In the data rows, zero lies at 4.5, halfway between 4 and 5.
Here are some points, each followed by its number:
tensor([1., 4., 7., 5., 4., 7., 3., 5., 3., 5.]) 0
tensor([4., 6., 6., 5., 4., 5., 4., 6., 5., 3.]) 1
tensor([6., 5., 6., 5., 4., 1., 6., 7., 7., 3.]) 2
tensor([6., 4., 4., 2., 3., 4., 2., 2., 5., 7.]) 3
tensor([6., 5., 1., 4., 4., 3., 7., 4., 6., 3.]) 4
tensor([5., 4., 4., 4., 4., 4., 5., 5., 5., 3.]) 5
tensor([3., 4., 7., 6., 5., 5., 2., 6., 4., 5.]) 6
tensor([4., 5., 5., 5., 4., 4., 5., 5., 5., 4.]) 7
tensor([5., 6., 5., 5., 3., 3., 6., 5., 6., 2.]) 8
tensor([3., 8., 6., 5., 7., 7., 5., 3., 4., 4.]) 9
tensor([4., 5., 4., 6., 7., 5., 3., 3., 3., 6.]) 10
tensor([5., 1., 4., 4., 5., 4., 1., 6., 3., 8.]) 11
tensor([6., 6., 6., 6., 5., 2., 7., 5., 8., 3.]) 12
tensor([6., 1., 3., 4., 3., 3., 4., 6., 6., 5.]) 13
tensor([4., 7., 7., 6., 4., 4., 6., 5., 4., 1.]) 14
Which five points above are nearest to each new point? Their numbers follow each, nearest first.
tensor([7., 5., 7., 0., 2., 5., 5., 1., 7., 6.]) 3 5 7 8 1
tensor([5., 7., 1., 5., 5., 5., 7., 2., 4., 2.]) 4 5 8 7 9
tensor([0., 5., 7., 1., 4., 9., 1., 2., 0., 9.]) 0 10 6 3 9
tensor([6., 9., 0., 5., 5., 5., 8., 1., 4., 1.]) 4 8 5 9 14
tensor([5., 1., 7., 5., 2., 3., 4., 8., 7., 5.]) 13 2 7 5 6
tensor([3., 3., 7., 5., 4., 5., 2., 7., 5., 4.]) 6 1 0 7 5
tensor([4., 7., 6., 5., 7., 6., 5., 2., 5., 5.]) 9 10 7 1 5
tensor([1., 5., 7., 1., 4., 9., 1., 2., 1., 9.]) 0 3 10 6 9
tensor([1., 4., 6., 1., 4., 9., 0., 2., 1., 9.]) 0 3 11 10 6
tensor([5., 4., 4., 4., 4., 4., 6., 5., 6., 3.]) 5 7 8 4 1
